Where one turn sends some rows of the set: a few examples, then the rows asked
Q: [ 17  13  38   0  16  -3   5   2  -5   2  27 -36  19  24  -5  14   1 -26
  24 -16  -7  -2  24  -4  22  17 -18  41 -10]
B: [ 12   6  43   2  16  -2  13   6 -20  -3   8 -28   6  26   1  17   5 -24
  21   1  -7   6  29   9  20  12  -7  29   2]
X: [  9 -22  32 -10   1   3 -29 -44   5  19 -19  -1  17  10  27  19 -16  16
   9  -9   5 -27   7 -33  25  19 -24  44 -28]
J: [ 34 -46  26  -2  18  -2   1  -9 -17   5   3  13  10  12  26  16  -4  -1
  18 -47  -4 -57  -8  -1  10  17  -9   9  -9]
D: [ 17  15  27   7  37   3 -18   8   8  12  -1  30  25  26  16  20 -12   4
 -16 -24 -13 -25 -19 -22  26  20 -41  19 -23]
W: [ 10   6  29   4  13   1  11  25 -17   3  16 -23   6  15  -9   4  -7 -33
  24   4   1   3  17  10   6   8   6  36   3]
T: [  8  16  21   7   5 -12 -32  19 -13   7 -21  44  13  10   2  13  -4   1
 -11   7  -6  -3 -20  -3   8  12   0   5  -2]
Y: [-25  -3  31   4  14  39  12  -3  15  21  18  13  30   3 -16  23   4   0
  21  -4   0 -37  -1 -15   4  23   2  63  -1]
C: [ 10 -14   5  -4  28  23 -14  -9   7  25  -7   8  25   2   8   1 -26  -3
   4  -6  16 -55 -10 -33 -14  23  -5  59 -18]
A: [  8  14  43  11  23   1 -33  -3  -7   4 -25  41  22  29  14  32  -1  -7
  -9  -4  -9 -13 -12 -13  31   5 -22  12   0]
M: [ 28  -9  39  -3  10  17 -19 -12 -27  12 -12  13  14  20  32  20  -1  -8
  10 -55   7 -44 -12  -6   5   9  25  36   6]
S: [ 15  13   7   5  26 -13 -21  30  -4  11   7  34  22   6  -4   2 -13  10
 -14  -5 -12 -24 -26 -19   3  24 -18  10 -18]
E: [  0   0  17   0 -11  -1 -18 -51 -17   9 -42   9  19   8   6  11  -7  -9
  23  -7 -15 -33  12  -7   4  15   2   0  -9]
U: [ 18  -1  27  -2  19  -5   6  27  -8   5  33 -34   9  13 -10   4  -9 -13
  21  -7   4   1  18  -5  15  14  -7  46  -9]
F: [ 21 -29  14 -16  -5 -23 -11 -16 -21  12   9  15  25   9  30 -10   1 -11
  14 -26  -1 -40 -26  18  -9  26  -9  29 -23]
H: [  7 -14  -5  -2  19  14   9  -4 -18  14 -39  14  -1   5   5  -3 -16  18
   2  -2   2 -37  10  -4 -22  26  17  14  -8]
R: [ 20 -19  36 -14   6 -18 -29 -16 -49   9  -1  14  23  18  28   0   6  14
   6 -12  10 -35 -16  -2  -5  15  19  49   5]
K: [-27  -7  12   0  11  29  40   6  -4  11  -4  13   5  11 -12  11   4  33
  20 -12  -7 -22  11   6   6  19  -1  30  -9]
G: [-33  12  23  -1 -15  15  15 -29 -13  11  11  14  23   1 -11   7   0   4
  44   0 -25 -23   5  -3  16  12  -6  15  -7]
Z: [-22  -7  48  -9 -11  19   3 -22   4  23  18   8  13  -1  12  24   2  28
  22   7  -8  -4   9 -16  29  26  -7  49 -13]

Z goes to Y
D goes to S
W goes to B
And these:
J goes to F
X goes to C

Where one turn sends some rows of the set: a few examples, then the rows asked
rosim: [-10 -25  16  19  21   0  12 -44   2  -4  -5 -19]
tidum: [ 34  -8  16   9 -16 -20 -18   5   9 -10 -18   7]
Tovo: [ 16 -36   8   4  32 -14   4  17  28  13 -26 -10]
Sobav: [ 15  -6  36  21 -12 -20 -11 -12  10   1  -2  20]
bib: [  6  15   3  13  17  -6  13 -36  19  10 -15 -29]
fivi: [ 20  -8  10   4  -3 -34   1  22  40  -4   1 -16]
bizal: [ -8 -14   2  -5  17  -4  14   8  13   7  28  -8]
von: [ 15 -24  17  21  15  14 -13  -3   2  20 -25  -6]
Retim: [  2   0  28  26  33 -17   2 -37   8  12 -17 -17]
guger: [ 11   6  30  13   5 -29  -7 -39  -2 -20 -17 -15]
vusis: [  6   3   5  15  21 -31  16  -5  22 -33  18 -23]
bomip: [ 11  -9  14   6 -10 -35   6 -36   9 -33   1  -5]
sedu: [ 36 -15  16 -15   5  -7  17   1   8  -5  -8  24]
puz: [ 39 -13  15  14  13  -1  -1  -3  -7   7 -32 -29]
Pedug: [ 16 -37  14  22 -11   8   7  -8  -1  12 -14   6]
solim: [-14 -20   8   5  48 -10 -14  -6  10  -7   1 -21]
zup: [ 21 -30 -16   5   0 -32 -11   9  28 -18   7 -10]
Tifi: [ 43  -5  -4  14  21  16  13 -11   1   5 -13 -11]
vidim: [ 14 -27   8  15   4   0  10 -35 -14  -8 -28 -28]
pubo: [ -4  -9  23  18   0 -32  25 -27  14  -8   7  15]
serov: [ 31 -21  10   5 -22 -15  22   7   0 -12  -9   4]
Pob: [ 10 -25 -12   3  25 -14 -23  16  14  -3 -25 -20]
pir: [ 27 -33 -10 -18  12 -21  14 -11  18  -4  11 -29]
ziber: [ -1 -24   4   6  21 -27  -3 -13  24 -21  32 -11]
lok: [ -5  11  -5  11  39 -22 -11   7  14   5  -5   7]
Kep: [  0   6  23 -15   2 -31  19 -26  25   0 -11   8]
Zemuz: [  2 -25   2  15  55 -11  20  -8   9 -16  -8 -18]
Banu: [ 33  -7 -16  -2  33 -39 -11 -11  18  -7 -19 -16]

serov goes to pubo
Pedug goes to Sobav
bib goes to Tifi
And these:
Zemuz goes to Tovo
pir goes to bizal
rosim goes to von
zup goes to ziber

Where one turn sends some rows of the set: a few examples, then the rows asked
Nemup: [-12  18 -14   7  17  34 -45 -19  10 -11  10  37]
bimar: [ 12  10 -18  12   0  55  10  -7  20  -6   2  17]
Lano: [-17  11 -16   2   5  32 -52  -7  -2 -32   3  13]
Lolu: [  5 -16 -10  -9   7 -11   5 -35 -15   3  -7  18]
kage: [-13  11 -20  22   9  38 -31 -24   6  -6   9  43]
pubu: [ -8  13 -15 -10   7  39 -46   4   7 -30   2   6]
sarol: [  3  11 -10  -7  -2  46 -19   8  11 -33  -3 -10]
Zinel: [ -3   3 -26  -3  -8  52 -19  11   7 -28  -4  -3]
saz: [  3  12 -26  11  10  52  -7 -12  19   2   7  37]
dez: [ -1  10 -21 -13   2  48 -28  12  11 -27  -2  -1]
leb: [  4 -18 -10 -21   1 -11   0 -23 -20 -11 -10  -2]
Fege: [  8   8 -28   3   2  58   0   0  20  -3   2  20]
nopaf: [  9 -17 -13 -16  -3  -9  11 -28 -14  -6  -7   2]
Rofed: [ -6  14  -4  -6   5  35 -40   0   6 -39   0  -4]
Vig: [  6   8 -27  -7  -1  57  -8  10  16 -16  -2   5]
dena: [  1   3 -31  15  -4  56   2  -7  14  -3   2  26]
nevoz: [  4 -14  -9 -17   0 -18  -5 -33 -17 -11  -5   5]
dib: [-18  13 -15  13   9  31 -49 -20   2 -20   8  33]
dabam: [  7 -15 -13 -11   0 -11   8 -36 -13   0  -4  12]
kef: [  2   1 -31   5  -9  58  -2   5  12 -15  -2   7]
nuf: [-11  20  -3  14  16  27 -42 -25   8 -17   9  33]
Gazof: [  0 -16  -7 -14   8 -16  -9 -32 -21  -7  -6  11]
tuv: [  8 -18 -14 -10   4  -6  13 -32 -15   1  -9  14]
zubi: [  8 -16 -15 -13  -2 -10  11 -32 -13  -2  -7   7]
Simup: [ -4   8 -28  23   2  48 -10 -20  12   0   8  40]
tiv: [-12   8 -20  -3  -3  42 -41   6   2 -35  -2   0]
fote: [  7 -19 -11 -18  -1  -6   9 -21 -17  -7 -11   0]
Dagit: [  3 -14  -9 -13   2 -17  -4 -36 -17  -5  -4  11]
pof: [  5 -16 -10 -19  -1 -15  -2 -30 -16 -11  -7   1]
mog: [  7 -17 -12 -18  -3 -11   4 -27 -15  -9  -7  -1]
Ret: [ 10   9 -17  -1  -5  54   2   5  17 -20  -3  -1]
lofod: [  5  14 -15  20   8  48   0 -21  19   0   8  34]
Zufu: [  2 -15  -9 -10   8 -15  -3 -36 -19  -2  -6  18]
Letan: [ -3  18  -8  21  14  36 -21 -29  14  -4  10  42]
luro: [ -5  16 -20  13  16  42 -25 -21  14   0  10  44]
daf: [  5 -14 -11 -11   2 -14   2 -38 -14   0  -3  14]
zuf: [  9 -19 -15 -15   1  -5  14 -25 -15  -3 -11   6]
Zumi: [-11  19  -2   3  12  26 -50 -15   4 -31   5  14]
Zifel: [-13  16 -12  -3  15  33 -53  -7   6 -24   5  22]
Vep: [  1 -16  -7 -18   4 -15  -7 -26 -21 -12 -10   3]

dez goes to saz
zubi goes to Dagit
And these:
Vep goes to zuf
sarol goes to lofod
dena goes to dib

Where one turn sends some rows of the set: a few examples, then the rows asked
Ladi: [ 34  -5  39  -1  13  48   3  27   9   3   7  32  -4   5 -36  -2  30  -5
  41  -8  35 -24  28   8 -22 -13  -9 -21  20  -2]
Rop: [ 34  -5 -11  -9   1  -5   2  21  37  22   8  -4 -14 -14 -34  14  17   4
  42  -2  11  14  16  -7   0 -31  14   8 -12 -37]
timi: [-22  -4   6  23  15  59  37  25  11  35  43  11   2 -13 -20 -10  16  -8
  33  31  10 -24  23   4 -30 -26   3 -27 -17   1]
vek: [-17   7  18  10  12  51  19  43  10  41  43  25  -5 -16 -21  -7  23  -7
  28  35   9 -31  12   0 -40 -35 -10  -4 -14 -18]
soped: [ -1  -1 -23  27  18  24  17  27   3  -6   4  38  -5  -1 -16  18  18 -39
  -7   6  -5  -9  28  -9 -12   7   8 -23   6  14]
lif: [ 14   4  -8  14   2  10  14  28  30 -12   1  34  -6   9 -31  23  27 -29
  -2   2 -18  -1  30   7  -8  20   9 -27   0   0]
ruvo: [-15   6   1  -4  12  49  15  50  15  38  42  17  -6 -24 -31   5  26 -15
  40  23  27 -29  13  -5 -38 -41 -12 -16   9 -16]
Rezuk: [-10   2  16  18   5  41  18  29   2  52  40  -5 -11 -25 -15 -11  18 -10
  28  22  14 -19  15   2 -50 -37  -6 -19  -3  -9]
Nogi: [ 29  -3  -7  -8 -12  -9   1  10  19  16  -4   0 -23 -20 -20   5  12   4
  39   3  -8   8  22  14  -1 -27  24  10  -2 -26]
sasil: [  6  -9  15  29  32  22  18  16  13   0  10  32  18  -4 -13  16  18 -36
  -7   7  -1  -3  29  -6 -10  17  -2 -22 -21  13]
bimu: [  6   7 -22  10 -10  23  11  -4  24  29 -16  53  25 -19 -22  -2  23   3
  42  10  10 -30  16  15 -19 -25   2 -12   1 -25]
makot: [ 25 -12   5  -4  10 -10  -6  12  39   8   1  -3 -19 -25 -26  23   8 -15
  44 -12   9  -5  18   5  -8 -27   3  20 -11 -26]
nir: [ 23  12   9 -11  11  -4  -1  22  25  21  21  -8  -7 -17 -26  11  24  -4
  52  -7   3  -6  22   1   3 -50  -9  17  -9 -33]
kabaz: [ 11  -4  -1  14  23  19  25  30   7   1   9  32   9  -1 -11  20  14 -35
  11   5 -13  -1  39   5  -3  29   5 -23   2  15]
sovof: [ 21 -14   6  -5 -14  16  34  -5   0   3  15   1  34   4 -18  -5  29 -24
   2  27  29   1  29  -5  -6 -24 -12  -2   2 -14]

kabaz goes to Rop
makot goes to Rezuk
lif goes to nir
And these:
sovof goes to bimu
ruvo goes to sasil

Where one turn sends some rows of the set: a few examples, then the rows asked
tez: [ -3  17   0   4  -5   6  26   5  -5  10   2 -19 -36  22  -3  10 -25  -1
  -5  -6   2  49]
tuke: [-36   4 -12  18 -21   0   4  -2  36  37  -6 -25   5   2 -20   7 -18 -25
   5  15  11   9]
Favef: [ -4 -12   2  46 -32 -19  25  -5  29  39   3 -23   2 -11 -22  16 -11 -20
  23   1  35   8]
Funuz: [ 10 -22 -16  -8 -22   1  33   7  18  16  30  15 -20 -19  21  15 -22  25
  19 -22  19  40]
zod: [ -2   4  -6  -1 -24 -19  21  -9 -29  24   1 -14 -40  18   4  35 -50  -4
   1  -7   7  36]
vuv: [ -7  -8  18 -13 -24 -20  32   6   8  26  22 -12 -52   8  25  21 -47  14
   8 -13  15  28]
sadub: [ -1 -17 -25  -3 -48 -19   6   0   4  39 -13  13  10 -19 -24  33 -15 -11
  32 -29  34  29]
bife: [-14  -8  17 -20 -22 -19  28   8   8  30  18 -10 -52   7  27  22 -51  10
   8 -15  15  28]
vosak: [-21   9  -7 -31 -17  -8  13  -1 -13  28  -9  -9 -35  20   1  23 -47 -16
  -3  -5   3  37]
Rutor: [-24 -16   1  11 -30 -26   9  -8  23  58 -11 -18  11 -18 -11  25 -32 -36
  19  -2  41   8]
biloz: [ 13 -15 -16  20 -37 -12  11   1   4  32  -6   4  13 -23 -20  29  -7  -2
  28 -32  39  41]
pivib: [-43  -1 -15  12 -23  -7  -4  -3  29  45 -11 -22   4  -2 -16  17 -31 -29
   7  11  13   6]
godaf: [ -4 -16   3  38 -38 -28  23 -13  20  47   2 -22   5 -14 -17  24 -21 -23
  23   2  39   7]
veriz: [  6  12   0  15 -12  -2  28  -1 -15  10   6 -20 -38  20  -1  19 -30   3
  -3  -7   4  47]
Neku: [-12  -7   1  43 -24 -10  22   4  39  37  -1 -21   2 -11 -25   9  -4 -22
  22  -2  31  10]
sugu: [-23   4  -7  30 -21   0  12  -7  35  32   1 -32   6   3 -19   4 -12 -18
   4  17  14  14]
vab: [ 10 -26 -18  -7 -26  -6  32   4  12  19  29  17 -22 -21  24  22 -30  25
  20 -24  21  37]
nomu: [  7 -17 -21  12 -44 -18   8   0   1  36 -10   9  10 -22 -21  35 -14  -6
  31 -32  37  34]
Vizo: [-11   0  -2  42 -23  -6  16 -14  26  31   7 -36   8   0 -14  10 -15 -13
   4  18  20  18]
lipif: [  5 -19 -17 -16 -20   6  33  10  26  15  27  17 -19 -16  19   9 -18  22
  17 -21  17  40]
tafir: [ -3 -19 -20 -28 -20   7  29  12  29  18  23  21 -18 -15  17   7 -20  17
  17 -20  15  37]
Babal: [ -9 -21 -23 -35 -23   3  25  11  25  23  19  23 -20 -16  18  12 -26  14
  19 -21  14  33]
Dus: [-14  17  -2 -14  -4   9  21   7   0  14  -4 -15 -34  23  -3   8 -27  -8
  -7  -5   0  47]
sib: [-23  -4  14 -24 -16 -11  24  18  18  28  14  -7 -53   8  22  15 -45   8
   6 -17  10  27]
migu: [  6   6  -3  13 -20 -13  26  -6 -25  16   6 -18 -41  18   2  30 -41   2
   0  -7   6  42]
lak: [-14  -1  16 -12 -17  -6  32  17  22  20  20 -10 -55  12  18   9 -35  14
   8 -14   8  29]
Guz: [-21  15  -5 -29  -8   3  15   4  -3  21  -9 -11 -33  23  -1  13 -36 -14
  -6  -5   1  41]
biv: [ -5 -14 -25 -15 -46 -13   7   0  12  40 -15  14  13 -14 -26  25 -10 -15
  30 -25  32  29]
nusib: [-13   4  -7 -20 -23 -17  15  -7 -24  28  -5 -10 -37  18   3  32 -52 -12
   0  -6   5  35]
mabe: [ 14 -11 -13  17 -32  -5  15   2  12  28  -6   1  17 -20 -20  20   1  -2
  24 -30  39  46]
Binu: [-41  -6 -14  16 -26 -17  -6  -8  17  50 -10 -23   4  -8 -10  28 -41 -28
   7   8  18   6]
tib: [ 10  -8 -12   3 -31   1  15   2  20  29  -7   3  21 -16 -23  12   6  -5
  22 -26  38  46]
vegiz: [  4 -28 -21 -15 -30 -10  27   3   8  24  26  20 -22 -22  25  27 -36  21
  21 -24  21  33]
sira: [ -5  -6  18  -8 -23 -16  35   8  12  22  24 -13 -54  11  22  17 -41  17
   9 -13  13  29]
ruka: [-32  -7  -1  16 -17  -8   8   9  41  49 -14 -17   8 -15 -19  10 -16 -35
  17  -6  33  11]
zapu: [  3  -7 -15 -11 -34   0  13   2  23  31 -12   7  21 -13 -25  10   4 -11
  24 -24  35  41]
Bora: [ -3 -10 -20 -19 -41  -5   9   1  20  36 -15  11  18 -13 -26  15  -2 -15
  26 -23  33  34]
gova: [ -9 -24 -24 -34 -27  -4  23   8  18  26  18  25 -21 -18  20  19 -33  13
  20 -22  16  30]
Benit: [-16  -9  -4  41 -28 -22   6 -19   6  45   3 -34   8 -10  -4  31 -38 -17
   6  10  27  15]
dem: [ -3 -28 -24 -26 -30  -9  24   5  11  27  21  23 -22 -21  23  26 -38  16
  22 -24  19  30]
sefi: [-29 -10 -10  28 -28 -23  -3 -14   7  50  -5 -28   6 -11  -4  34 -45 -23
   7   8  24  10]
gos: [-20  -2  13 -19 -15  -7  27  19  22  23  16  -8 -55  10  19  11 -39  10
   7 -16   8  28]
kag: [-20  -7  15 -25 -19 -15  24  13  13  31  14  -8 -52   6  26  20 -50   8
   7 -17  13  27]
les: [ -9  -5  -1  46 -26 -15  13 -19  14  37   7 -38   9  -5  -8  21 -26 -12
   5  14  25  18]
vimu: [-32 -12  -1   7 -22 -17   6   1  33  56 -15 -16  10 -17 -14  18 -26 -38
  17  -5  38  10]
fesop: [-24  -5  -1  30 -18  -4  14  10  44  41  -8 -19   4 -13 -24   6  -7 -28
  19  -4  31  12]
Tipip: [-12 -18   2  24 -37 -32  17 -14  18  54  -3 -20   8 -16 -12  28 -30 -30
  21   1  42   7]
Dok: [ -7  -3  17  -7 -20 -11  35  12  17  19  23 -12 -55  12  19  12 -36  17
   8 -13  10  29]

tib goes to biv
Dus goes to nusib
vuv goes to lak
And these:
Funuz goes to Babal
pivib goes to Benit
godaf goes to fesop

